Rotation paths and how fast each direction turns (deg/step):
Each turn is a multiple of 5 degrees from 10 to 175, or 0.
Each row of a path follows its step; steps can be skipped.
Rotation 1:
step 0: [  7  16  11 -10  -1  18  26  -1   0  -4  10   4   2  -2   7   7  24   3
 -19   3  -4 -10 -10 -15 -24  -2  -3   9   5  26  -6   0   4  16   7  -9
  15  -2  26  -3  -7  -6   0  -3   7  -5   2  11 -10  14  -9]
step 1: [ 11  -9   7  -8   4  -6  12   3  -1  -4   2 -21  -1   8 -13  22  14   8
 -10   2   0   8  -9 -26 -19  -3  -3 -14   3  17   0  10  16  18  -8 -12
  21   8  14   1   2   9  -8   5  16 -12   0   7  -1  26  -3]
step 2: [-23 -16  16 -13  12  -1  21   4   6  -5  11  -4  14  11  -9   7   0  11
 -11   6  -4   9   5 -38   1  16  -1   5   0  -5  -2   6  23  11 -11 -11
  15  14   0  -1  10  11 -11   2   8   3 -10   8   9   7   4]
step 4: [  7  16   3   0  14   9   3   3   3  25  -4 -14 -20   6  -3  11  20  -1
   8  14  19  18   3 -15 -12  10  -2   6 -11  -2  15   8   6  -3  12 -12
  10  12  -8 -12  12 -11 -26   0   1  14   1  15   0  11  11]
step 6: [  5   4  -3  -5  16  19   8  13   1  14   1  -5  10  -5   9  -6   8 -14
  -7   6   3  -5  16 -10 -15   3 -21   6  13  22  22  12   9  28   9 -11
  -1 -17  17   5  12   0   5  15   8   5  -3  10   5   6 -11]
step 7: [  5  -1  -4 -13  12  -2   4  -3  -2   7   2 -12  -4   4  -7  -6  11  -8
  -2  -1   3   0  12  -7  -1  12 -10  -2  11   8  25   2  10  21 -12  -3
  -5  13  24   4  14 -13 -13  33  22 -12  -7   9  -5  23   3]
step 8: [-14 -15  -1  -6   2   6   1  -9  -4 -12  17  -9  -5  14  -5   5   2   5
  -2   0 -16 -11  18  -9  -1  22   0  22   1 -11  11  -6  11  14  10   6
  -2   6  14   4  29   4 -13  14  19  -4  -3   9  -3  24  15]
step 10: [ 10  22   7  -2  -4   6   6  -2  24  20   0  -4   0  -6   9   0  37  11
  -7  -2   9  -3   9 -20  11  -1   5  11 -15   5  -4  -4   3  -7  11  11
  -2  14  17  11  11 -10 -11   1  13   8  -2  14  -8  18   7]
Speeds:
[-2 -2 -3  1 -9  2 -1  3 -2  0 -6  5  2  5  1 -3  3  1  1 -6  1 -4  0  3
 -4  1 -2  2 -2  0  6 -1 -2 -1 -3  4 -4  1  7 -2  2  4  0 -3  0 -7 -1  6
 -1  3  4] : 35
[ 3 -4  2  1 -4  3 -3  4  3  2 -2 -2  8 -5  1  1 -1  7  6  3  2 -1 -1 -2
  1 -1 -5 -5  5  7 -2  0  2  1  0 -1  2  2  6  2  4 -3 -1 -3 -2 -2  2 -3
 -2 -2 -6] : 70
[-2  1  2  3  5 -7  1 -1 -1  1 -1 -2  3 -2 -5 -4  0  1 -4  6 -6 -3  0  6
 -1  7  5 -3  4  4  4 -3 -1  1 -2 -4  3 -3  2  2 -2  4  2 -1  3 -6  1  3
 -1  1 -3] : 60
[ 3  2 -4  5 -1  0 -3 -4  7  3 -1  2  5  1  4 -2 -6  0 -1 -1  3  2  2  4
  2  1 -2  2  1 -5  2 -4  6  0  6 -3 -3 -5  2 -1  0  1 -3  5  7 -2 -1 -5
 -2  4  3] : 25
[-4  0 -2  1  3  1 -2  1  1  3  1 -7 -5 -5  2 -2 -3  0 -1 -5 -6  1  3  0
  1  0 -1  1  4  0  2  1 -5 -3  3  6 -5  2  2 10  5 -5  4  1  3 -1  2  1
 -1  0  3] : 25
Rotation 2:
step 0: [ -4  -4   6  10   0  21   8 -19  -5 -18  -9   6  -5  -4  28 -13   8   1
   9   4  12 -22 -19   5   2 -21  22  -5   7  -5   8   0   8 -11  -6   3
  12   7  17   6 -11  18   5   2   0   0   7 -13  11   9   3]
step 1: [ -4 -14 -10  -6   0  12  18 -16 -15  -9 -20  19   4   1  13   3   7  25
  13   1 -11  -8  -9  11   0   5  -5   0 -14 -18 -21   4 -11   5  -2   0
  -9  -8   9  -3 -18  -7  13   7 -22   6 -10  -4 -10  -7  -4]
step 2: [  9   0  11   4   0  26   4   5   3 -14  -3   3  27   8 -12  -5  -2   5
  27  -6   4   1   3 -11  -6  22   5   3  -3  -1   3   1   6 -13 -22   5
   6   9  -3   3 -14  -6   3  -3 -20  26  -3   1 -11  18   9]
step 6: [ -5 -36  -1 -10  10  16  -9   8   1  -8  11   8  -7   0  -1  -1  18   8
  16  12  18   8  -2   0  -3  -1  -4 -18   8  -8   0   2   4  20   2   3
  -3  -9  25   8   1  -2  17 -21  -9   0  -3  -7   7  19  -2]
step 8: [  5  -3  -5   1  11  26  -5   2   7  -2 -19   3   1   0  -3  -5   7  11
  -6 -23  11   7   2  -3   8   5  27  -9  16 -13  -1  13  -3 -12  -2   2
  14   8  -9   5  -3  13   8   3   0   3   1 -37  17  -2  -4]
step 10: [ -3 -12  11  -5   7  -4   5  -3  -3  16   0  -5   0   4  -9  -3   9   8
  23 -25   3 -23   2 -15 -11  -2  14 -14  -2  -5 -10   4  18 -10  -9   0
  -8   3 -13   6 -17  20  12 -10  -8  10  -8  12 -20  18  -5]
step 11: [ -3 -15   7  -8 -19  12  -1 -13 -13 -20   1  -3 -10  12  15  -8   7  -2
  14  -8 -12 -13   6 -24 -14  -2   7 -11  14   8  -5  -2 -11 -17  -2  -4
 -16 -11  16  -1   5  18   3   4  -1   1   6 -22   5  13  10]
step 12: [-17 -13   7  14 -12   4  23 -10 -23  -1 -13  26   1  16   0   7  -6  -3
  13   3  10  -6 -12   0   8   2  18  -4  13  -8  -9  12 -14   4   5  -2
   4 -12   8  31 -12  -8   6   6  -4   1  -4   0   0   8   5]
Speeds:
[-1 -3  5  2  1 -8  1  3 -1 -5  4  1 -2 -1  1 -3  0  1  1  2  4  4  1  2
  4 -7  4  6 -1 -2  7 -4  0  4 -1 -1  2  2  4  6 -1 -2  2  3  0 -3 -3 -4
 -3  6  3] : 120
[-3  2  2  2  0  3  4 -7  0  0  2 -1  3  2 -3 -1 -2  2  8  4  0 -2  1  0
  3 -2  1  8  4  7  2  4 -2 -7  1 -4 -5 -4  3 -3 -3 -3 -1  6 -2  2 -4  3
 -3  0 -4] : 35
[  5  -1   7   4   0  -3   1   2   1  -1  -1  -4   5  -2  -3  -2   2   3
  -5  -4  -1   0  -2  -5   0  -3  -2  -1   1   2   4   0   4 -12  -3   4
   3  -1  -2  -5  -1  -1  -1  -2   0   2   0  -7   0   1   2] : 130
[-5 -2 -6 -2 -3 -4 -2 -3 -4  0  3  6 -3 -7 -2  1 -1  1  1  1  0 -2  1  2
 -4 -1  1  1  2 -3  1  1  0 -6  0 -9  3  4 -2 -8 -2  2 -2  0  0  0  3 -3
  3  0  7] : 100
[-1  3  2  4 -3  1 -6  2 -5  7 -5 -4  2 -2  1  0  1  3  4 -1 -6 -2  2  2
 -6 -7  4  1 -1  0 -7  1  0  1 -1  2  4  3  7  2  0  2 -1  5 -3 -1  2 -2
 -3  1  1] : 35
Rotation 3:
step 1: [ -8  -9  -1  21  -2  12  18   8   0  22   6 -19  10 -14  -4 -10   6  23
  15   1  -1  -7   3   4  18   8   1   4 -28  10   3  -4 -24  -5   7   2
   6  14 -10   2  -2  -7  -5  -7  -5  12   6   1   1 -15  23]
step 4: [ -2   8  -1  -1  18   5   2  -7   0 -19  -5  10  -3   5  -1  11  -8  17
  -3  25 -14   6   9  13 -20  -6  11   3  -9 -16  -9   7 -18  -8  -6  -3
 -28  -5  13  -2  14  27  12 -13   7   7  -9  -1  -1   6   8]
step 7: [  0  -9  10  19   6  -4  -7  -2   4  21  -7 -24   0 -11 -22 -35  -3 -15
   3   1  -4  13 -10  14   7  15   1  -3 -18   4  12 -12  -7  -2  10  -1
  -7   6 -10 -14   7  -8  -6 -17  10   1 -10  -3  -7   1  17]
step 8: [  6   2 -15   1  10  11   2  -5  10  15  -2  20  11  -4  -6  -8   2  -4
 -22  15  -5   8  20  -1  14  15   0  15  -9   8  28  -6  -2 -13 -17  18
  -8  -3   6   0  10 -17  -1  -1 -27  -6  -1   7   2   3  -6]
step 9: [  2  -5  -4 -12   6 -15 -17   5  -8 -15 -17  10  13  13   9  -4   4  -8
 -14   3 -20  -7  -6  -1 -11   2  -2 -10 -17  -3  -8  -8  33  -9   6 -13
  -5  -2   8   1  13 -28  15  -7  -9  -5  17  10   1  -1 -10]
step 10: [ -1   1   0  -6  -5   3   9 -13  -4 -25  14   8   7  19  -8  -3   3  10
 -11   7  -1   5  23   6  -3  12  -7 -24  -4 -31  -5  16  -2   1  11   7
 -11  15   3   8   9  13  11 -20  18  -8   8   4   6  10   3]
step 11: [  9  17  11 -24  -7   6 -13 -16 -23   7  14  12  -3   0  -5  -4   2   5
   0  -5  -1   6 -10   3 -11 -21   2 -10  -4  -5   7   0 -15  19 -10 -15
  24  10  -3   1  25   9 -10 -15  -7  -6 -11  -4   6   4  11]
step 12: [ -5  -6  -4   1  -6  -8  -3  15 -21  -2  19   8 -23   2 -18 -10  13  -7
  15  -9   1 -15  13 -18  13   9  -8  -8  -4  14  10  -3   9  24  -6   3
   5 -16 -21  -2  -1   6  -2  13  -8   2  -9  17  12  14   3]
Speeds:
[ 3  9 -1 -5  0 -1  3  4  0 -2  0  4 -2  2 -7 -1  8  0 -1 -1 -1  2 -3  4
  1  6 -1 -1  3  2  4  1  4 -2  3  0  2  3  5 -2  2 -6 -4 -4  4  0 -2  5
 -3  2 -1] : 25
[ -2   3  -4  -1   1   9   5  -5  -5   3  -3   2  -1   1  -1   2   1  -2
   0  -4  -3   3  -3   3   1   1   4   3   4  -1   3   0   2   3  -3  -2
   4   0  -2   2   3   0   2   3 -11  -2  -4  -2   2  -6  -5] : 115
[ 6 -2  6 -3  1 -1 -1 -2 -4  0 -1 -7  3 -2  3  2  5 -1  1 -4 -5  4  2 10
 -2  4 -1 -2  0  6 -2 -3  2  2 -4  2  0 -4 -2  2 -2 -1  3  3  4 -2 -1  0
  3  3  0] : 160
Rotation 4:
step 0: [ 10   8 -14  27   1  12  10 -14  -5   3   5  -7   5  -8 -25   6   1 -14
  -8  16  11   1 -19   5  -9  -3  18   2  -1 -28  10  -7  -3 -12  24 -10
  21  16  -5  32  10   4   6  -7 -18 -13  -8  -9 -21 -13   7]
step 1: [ -8 -15   8   8 -12  -4  18  22   9   6  -3  -7  -1   4 -10   0   6 -13
 -20 -24  -9 -11  18   2  -7  -5  -6   9 -14  -1  -1   2  -3  38   2   9
  -7  -9   8  -3   7 -29   7  17 -30  -5  26  15  -2  13  -6]
step 2: [ 26  15   4   1 -16 -12  -7 -18   7 -10   8   5  17   3 -10  25  -4 -12
  12   2  21  -1  -9  -3 -14   9  12 -13  -8 -14  -3  19  -7  -7  -6  12
  29  -3 -11   2  13  11 -25 -24 -17  14  15  -1   5  -3 -16]
step 4: [  5 -15  37   5 -10  -1  -2 -16  24   3   4  -1   0 -22  11  20  -3   3
  -8   8   1 -17  12 -12  15  11   0  -2 -10 -20   2   1   8  13   6   3
  21  -8 -30  12   3 -16 -23  18  -7  17  -6   5  -8  -9   6]
step 6: [ 18 -19 -17   1  -9 -11 -23   8  -4  13  10  -1  -8  -3  14 -10 -15 -23
  -4  30  -5  10   9  12  -4   6   5   1  -8   0  20   3  21  15  -3   3
  19  12 -13 -10  12 -14 -15  11 -21  11 -13   1 -23   3  17]
step 11: [ -4  -8  -3 -11  17 -19   5  12 -17  -2  17  -7   2  20   7  10 -16 -16
  -6  10   7  12  12 -11 -39 -11  -3 -10   7  -2 -15   3 -26  -9  10 -10
  20  -2   2 -17  15  25 -13  -1  -5 -21   8  11   1   3   7]
step 12: [ 17  -3  -5   7  24 -11  18  -1  21  24 -19   0 -14   3 -30  -7  10 -14
  -6   2  -6  31  -1  -1   6  15  16  -2 -10  -3  24  -3  17   2  15 -12
  -8   2   9  25  14  -5 -16  -6   3  -4 -10  -3  -6   9 -17]
step 13: [  4 -15   9  22   5   9   4   1  -3  -8 -22   6 -16   1  11  12   8   4
 -32 -14   1 -34   9  -8  -9  10   2   2  -8 -20 -22   3 -24   0   8   1
  19 -28   3  -5   4  12  -3   5  -7 -27  11   6  -4   6   2]
Speeds:
[  0   3  -1  -2   4  -2   1   0   7  -4  -5   3  -6  -6  -2  -1 -10  -1
  -2   4   6   1   0   0  -4   6   4   3  -2   1   1  -2   3   1  -2   3
  -1   3  -3   0  -2  -4   3   2   0   6   0   0   0   3  -2] : 170
[ 0  2 -4  1  4  2 -3 -5 -3 -2  0 -1  4  0 -1  2  1  2 -4 -3  1  7  5  0
  2  3  0  4  2  0  1  2  7  1 -6  3  5 -7  0  7  4  0 -4  2 -4  5 -5 -1
  1 -2  4] : 170
[-4 -7  0  3 -1 -4 -5  5 -1  0 -2  2  5  4  2 -3  3  3 -1 -2  5 -5  2  3
 -4  9  0 -1 -2  3  4 -5  1  6  2  0  4 -1  3 -3 -5 -1 -1  0  1  1 -3  3
  0  2  3] : 155
Rotation 5:
step 0: [  5   0  10  14  -4  -2  34  -4  -7  -6  -9   8  -8   3  -9   3   5   4
  23 -25  -8 -11 -15 -10  11  12  -4  19 -19 -12   3  -7  -5   9  -4 -15
 -10 -10  -8  -7  -1  29  16 -19   3  14   4  10   6  13  14]
step 3: [ -4   6  -1   9 -22   7  11  -9  13  -5   0   3  -5   1  28   4  14 -13
  -8 -12  20  -1 -14  17  21  -5   3  21  -7 -11   8  -9  -4   1   1  -4
  -7 -20  -8 -13  14   4  27 -19  10  11  -2 -21  15   2  -9]
step 4: [ -1  15   5  -6  -6  20  -8   2 -14  18  -6 -30  10 -29  -4  -4  20 -13
   7  -8  19   6 -17  -2  -8 -16   5  -6  -2  12  -4  -9   3  -2  12 -14
   4   2  -5   0  26  12 -10   2   1   4 -19 -13   1  -6  24]
step 6: [-20 -13 -21  -4   4   0   9  -2   4 -19  -3  13   5 -28   6  18  11  -1
   6  20  15  16 -14   5   5  -4  19  12  -1  -5  29  -8 -11  -4 -13 -20
   2 -12  17  -7   3 -21  10  -6  -6  15   3 -11  -2  -8  -2]
step 7: [  0  -4  -2 -10   8 -12  -5 -10 -20  -4 -24 -26  -4 -18   2   3  -8  -3
  -4 -21  13   4   7  11  -6   1  10  -5 -20  -8  10 -18   4  -8 -16 -21
  -1  17  12   5   7  10  -2   1  10 -22 -12 -16 -22  13  10]
step 9: [  0 -11   0  -2   7 -28  14  -8  -8 -19 -38  -1  11  -1  -5   0  -5 -12
  15  15   5  -6 -15  11  -4 -23   0  -7   8  -1  -1  -4 -18  21 -16   6
  17  -9  10 -18  -6 -17  -6 -13  -9  17  -3   7   4  -1   3]
step 11: [ 23  11  31   8   3  -2   7   3  19   7  -7   9 -29 -15  15  22  -2   0
  18  10  -2  12  15 -15 -13  -1  -6   0   6  -6   0 -25  11   6   0  -7
   0   2 -18 -14  -8  -2 -21  -7 -15   2  -7   1   2   3   6]
step 12: [  6 -23  18  25  -2 -24   1   0  -3  -3  -6   6  12 -13  -1  -3 -11   4
 -13   8  -2  -3 -20  12 -13 -18  14   2   4  -9 -13 -13  -2   9   0  10
 -23  -5   3  -4  14   2 -11 -18  -4 -13  -4  21  31   3  -7]
Speeds:
[-5 -2 -1  3 -6  8  2  1 -4 -4 -5 -1  4  0  1  1 -2  6  8  0  2 -2  0  1
  1  1 -2  0 -3  2  1 -1  2 -2  9  3 -3 -1  0  0 -3  1  4 -5  1  1 -4 -4
 -5 -1  1] : 10
[  0   1   5  -1  -2   1   3   5   4   2   2  -2   2  -5  -3  -3   3   8
   5   0   4   1   0 -10  -4   1   0   3   2  -3   1  -2  -3   0  -8   0
   0  -3   0   6   0   0  -2  -3   1   2   2   5  -3  -5  -1] : 65
[ 1 -2  5  2  4  7 -1 -6  0  0  1  0 -7 -4  3 -1  4  0 -3  4  8  0  6  2
  0  5 -2  2 -3 -5 -2 -1  0 -3 -3  0  1  2  3  0 -2  1  1 -4 -1 -4  1 -6
  2  3 -6] : 90
